In the rows, zero is written as 128.
Each named move below is a turn or a mirror, shown by a few rows before and after it. Which moves, in which order, take the first row of each later pair to the second? The first pair is answered.
beso:
[110  86 148 143 107 125 128 145 163  75  85 124 122 126  96 124 134 108
 134 123 108 132 161 139 127 146 130 104 115 112 126] |-> [105  76 146 150  97 132 122 152 176  90  88 119 130 127 103 123 137 129
 120 119 117 125 164 126 112 142 129 113 131 118 132]
[120 125 135 131 114 127 131 133 135 117  92  99 141 152 121 141 144 117
 147 118 140 127 136 106 146 106 161 140 126 123 160] |-> [116 125 133 130 115 128 133 131 137 113  91  99 139 153 118 140 144 113
 149 122 137 129 134 108 149 104 165 138 126 124 161]
[123 123 109 118 125 126 108 134 118 135 140 128 135 105 131 133 140 130
 148 123 116 141 126 146 105 151 129 140  94 116 143] |-> [125 123 108 120 122 128 106 134 123 137 140 123 137 106 132 133 141 132
 145 124 116 141 125 145 102 148 128 145  96 117 141]
[102 150 103 135 111 145 126  89  96 171 111 115 146 109  96 104 109  95
  95 102 152  99  95 128 117 107 116 126 161 126 143] |-> [106 161 102 128 118 139 132  86  89 162 107 123 138 112  88 108 109  79
 107 104 145 103  91 138 123 106 117 120 149 122 140]
fusek:
[ 98  71 109 110 102 114 163 159 138 166  68 135 142 184 107  98 155 165
 118 143 171 113 149  91 115  87 162 133 149 164 143] |-> [ 94  83  41 113 154 117 156 143 150 162  90 141 151 138 130 102 124  97
 131 134 171  66 148 136 114  68 108 107 127 149 130]
[116 144 133 112 112 101 125 115 100 133 122 132 138  93 134 147 124 133
 164 108 136 130 135 159 115 147 117 126  92 113 121] |-> [117 154 142 123 106 111 128 116  99 131 127 128 136  91 130 153 124 134
 152 103 128 138 134 158 112 153 119 130  97 113 116]
[125 102 109 134 145 121 124 109 121 127 103 156 125 119 115 122 125 100
 150 148 131 110 114 152 126 124 118 121 138 128 130] |-> [131 126 128 155 138 140 134  98 118 118 117 147 117 109 109 133 122  99
 131 136 110 118 114 152 122 128 116 117 143 127 120]
fuve:
[124 138 100 126 147  88  96 137 114 133 148 141 138  99 148 108 119 108
 158 124 154 105 103 163 126 138  99 118 112 117 126] |-> [123 134 100 129 149  86  94 138 113 134 149 142 139  98 152 108 123 113
 152 125 153 109 106 163 123 138  99 119 112 118 130]
[119 156 140 158 100 162 173 117 113 110 112 146 107 133  67 126 119 106
  99 123 119 137 116 148 138 115 144 119 143 122 131] |-> [108 132 137 163  81 156 145 132 130 137 128 135 133 126  89 121 124 154
  76 109 144 130 114 130 109 119 144 139 171 136 152]
[128 137 116 110 159 131 138 108 114 122 104 129 112 119  92 125 129  74
 145 140 132 126 133 153 140 108 121 122  89 122 114] |-> [109 101 111 115 130 130  94 133 139 156 133 112 159 110 129 119 134 148
 106 120 169 118 133 120  90 113 122 148 132 140 142]
tado:
[122 102 104 110 129 121 104 140 138 150 127 141 147 136 125 110 142 139
 130 130 163  92 140 130 126 113 120 144 144 133 138] |-> [126 123 102 137 132 157 126 115 145 145 136 128 143 116 127 126 132 114
 103 117 138  90 144 139 118  98 103 131 152 132 128]
[125 111 116 127 130 132 100 153 135 149 141 104 155 118 147 125 120 159
  97 107 143 108 127 132  95 110 126 127 158 139 160] |-> [128 118 116 130 131 136 105 148 134 148 147 103 156 115 147 127 117 158
  94 105 137 105 124 136  94 110 122 127 158 142 158]
[ 80  85 125 114 131 180 158 138 121 156 128 134 110 151 150 139 157 134
  90 120 106 119 152  89  93 110 128 139 128 167 140] |-> [ 81 151 127 120 139 160 120 130  90 125 183 134 112  94 158 154 118 114
  97  91  91 118 106 139  93 147 102 128 118 134 133]
[152 157 176 146 130 166 144 127 157  93 116 127  88 146 134 155 129 117
 121 144  88 137 158 112 138 139 123 121 127 105 106] |-> [145 163 183 114 131 120 103 150 130  83 132 138  96 137 134 146 125 133
 152 141 113 137 130 133 147 174 131 125 111  91 118]

Between the rows of a pair lie two moves.
[131 143 128 138 135 141 137 109 131 120 120 129 115 129 120 140 123 107
 121 124 108 133 122 139 140 123 118 123 127 124 116] |-> [130 114 129 125 133 131 142 120 136 132  99 135 118 155 117 131 136 126
 133 140 122 137 135 119 140 114 135 129 127 133 119]
tado tado
[ 87 158 114 157 119 158 146 121  68 143 102 105 133  83  68  87 103  92
 113  96 125 136  96 189 123 100 155 140 160 110 110] |-> [ 87 115 114 147 112 162 166 128  86 160  63 111 129 123  61  74 126 110
 116 119 136 137 125 154 120  74 173 149 167 133 113]
tado tado
[111 131 120  63 119  78  64 172 124  73 124 173 115 104 154 109 147 122
 198 165 155 103 131 142 131 161 138 110 103 119 148] |-> [125 143 126  70 131  90  91 154 120  63 111 176  97 113 137 111 144  87
 205 174 133 107 136 150 147 151 141  96  91 113 135]
beso fuve
[108 157 120 129 121 121  67 158 112 122 153 115 121 129 126 124 113 133
 139 104 118 133 107 160 118 140 125 121 125 117 156] |-> [119 153 116 162 123 174 111 134 139 136 136 100 113 139 120 137 118 115
 105 103  91 134 133 139 107 100 118 115 140 138 137]
tado tado
[119 150 124 137 125 143 152 101  94 125 123 138 109 112  96 127 119  81
 128 121 126 119 104 160 148 102 141 117 113 125 121] |-> [119 143 118 123 132 121 137 110  91 122 123 145 115 110 101 117 117  87
 145 126 139 114 100 166 153 114 142 119 106 119 123]
tado fusek
[120 142 119 120 108 103 163 117 108 125 122 132 127 153  89  94 178 121
 114 160 149  84  85 163 151  38 139 154 143 162 147] |-> [123 175 141 142  94 121 169 106 101 113 138 120 120 141  87 111 169 122
  94 145 126 101  72 169 147  52 142 155 157 159 140]
tado fusek
[142 117 105 166 128 184 138 115 185 161 138 114 130 121 172 149 140 135
  93 130 126  98 155 104  87  91 133 128 132 153 115] |-> [146 174 114 114 151 105  91 133 115 110 164 149 112  96 158 144 111 104
 170 130 133 109  93 173 136 161 133 120  76 103 116]
fuve tado
[109 130  86 134 130 141 121 118 126 162 129 124 151 111 146 116 121 117
 102 119 131 105 120 122 109 108 109 126 154 125 139] |-> [106 110  88 118 130 130 114 127 126 167 117 131 153 125 145 107 131 132
 113 127 144 107 122 112 112 109 116 131 151 134 144]
tado tado
[134 120 157 125 129 155 178 123 124 132 103 126 119 151  90 118 131  98
 115 139 100 133 150 106 144 125 143 126 132 129 114] |-> [116 133 155 127 113 129 106 147 121 141 162 112 153 105 125 118 113 148
  93 106 130 126 115 114 110 165 130 149 157 121 138]
tado fuve
[132 129 137 110 166 113 151 127 148  99 105 152 106 160  95 131 129 110
 129 182 109 115 148 146 171 124 116 101 121  99 121] |-> [119  95 110 125 156 126 125 140 190 136 127 135 146 148 136 126 128 157
  86 162 140  89 161 121 124 113  99 119 161 123 141]
beso fusek
[111 139  75 113 139 114 114 117 121 152 138 127 159  97 125 102  94 101
 117 116 160  92  98 149 109 110 114 139 141 126 147] |-> [119 126  80 101 147 114 146 112 117 146 102 137 142 126 104  96 107  81
 146 139 148 100 115 147 133  93 127 125 120 125 137]
tado fuve
[133 162 106 135 135 153 151  97 125 118 100 112 116 136  86 114 124  80
 128 143 117 120 113 147 140 100 114 125 131 131 131] |-> [133 156 107 149 132 169 154  97 138 123 101 108 122 138  89 115 130  89
 111 141 117 118 119 133 127  92 114 127 146 140 130]
beso fuve
[158  91 170 111 148 116 111 150 132 106 124 137 144 162 128 153 145 147
 158 122 127 135 140 126 143 138 117 121 108 120 100] |-> [157  92 167 142 143 158 121 138 158 121 132 123 154 149 138 166 145 150
 122 112 113 129 151 111 121 125 107 122 133 130  95]
tado fuve
[145 129 117  96 162 107 132 146 117 104 112 148 103 127 120 131 133 111
 171 145 132 124 132 158 151 137 111 120  98 101 110] |-> [135 124  92 123 154 127 101 150 148 131 155 126 140  88 160 135 123 140
 127 116 146 100 129 150 107 136  85 126 134 110 119]
fuve fusek
[135 112 145 115 128 141 165 109 126 144  78 130 105 175  90 138 154 124
 144 147 150 128 167  87 131 122 188 146 138 132 131] |-> [122 156 139 159 119 162 117 100 134 146 159  97 139 103 126 164 116 145
  86  95 143 117 132 103  83 145 152 154 181 120 139]
tado fuve
[106 139 149 105  64 120  98 141  87 117 145 119 163 100 113 112 106 189
 114 100 128 155 106 105 160 117 141 159 176 144 155] |-> [106 100 103 118  82 163 139 119 132 146 111 117 166 112 121 104 120 157
  97 119 118 120 153  88 150  56 125 148 180 174 141]
fusek tado
[132 142 143 121 132 133 137 140 126 111 130 140 108 146 133 135 133 129
 151 134 116 138 136 126 141 157 144 125 111 118 119] |-> [133 140 126 114 143 129 131 143 130 110 132 142 108 138 137 130 126 119
 160 133 121 127 134 136 142 151 132 121 106 112 120]
fusek fusek
[174 103 125 125 168 107 140 149 185  91 135 154 120 103 174 145 152  98
 139 167  94 134 190 113 151 119 143 135  86 121  96] |-> [175 128 142 122 163  86 117 154 160  71 159 156 120  83 177 152 140 106
 149 156  89 144 164 130 156 153 146 134  81 105  99]
fusek tado
[100 106  85 137 131 138 131 118 145 159 139 119 152 117 153 110 127 133
 114 132 135  97 133 135 104 102 105 135 136 134 138] |-> [ 99  99  86 122 135 115 116 129 137 160 141 128 153 118 154 103 130 142
 129 135 153  96 123 136 109 114 111 142 131 131 144]
tado tado
[133 151 162 157 149 120 116 100 136  74 139 128 106 126 147 138 147  90
 144 160 110 123  97 127 167 131 128  98 113  89 108] |-> [129 121 143 134 164 101 110 110 141  81 125 140 108 135 151 124 155  91
 160 173 126 108 107 125 173 124 127  95 102  94 112]
tado fusek
[132 171 143 140 143  95  91 145 108  77 139 125 106 115 135 110 132 134
 147 143 112 117 110 121 132 133 136 140 128  88 126] |-> [120 147 127 145 138  95  79 159 125 102 143 117 126 116 152 104 137 162
 130 137 129 106 119 108 109 126 130 154 147 103 139]
beso fusek
[145 152 171 165 100 151 118 140 134 125 153  98 131 126 141 145 124 152
 104 116 102 158 143 122 120 154 123 145 155 120 129] |-> [147 131 167 113 121  97 123 155 105 109 115 129 112 155 118 122 133 128
 171 149 122 159 139 137 161 161 146 136 107 107 131]
fusek beso
[135 121 118 122 151 133 148 117 127 124 106 139 114 132 114 132 127  92
 146 138 120 123 139 130 143 119 127 118 114 133 127] |-> [128 110 105 136 143 138 121 124 146 146 133 121 147 110 143 131 122 126
 116 119 140 108 135 118 112 118 111 131 140 144 140]
fuve fusek
[125 146 117 126 129 114 105 140 125 138 160 129 135  97 138 113 120 138
 130 116 165 113 126 130 121 131 109 147 145 138 149] |-> [127 119 129 121 120 113 116 149 131 146 141 133 130 120 133 108 135 150
 132 127 170 121 143 111 124 125 124 153 146 148 153]
fusek tado
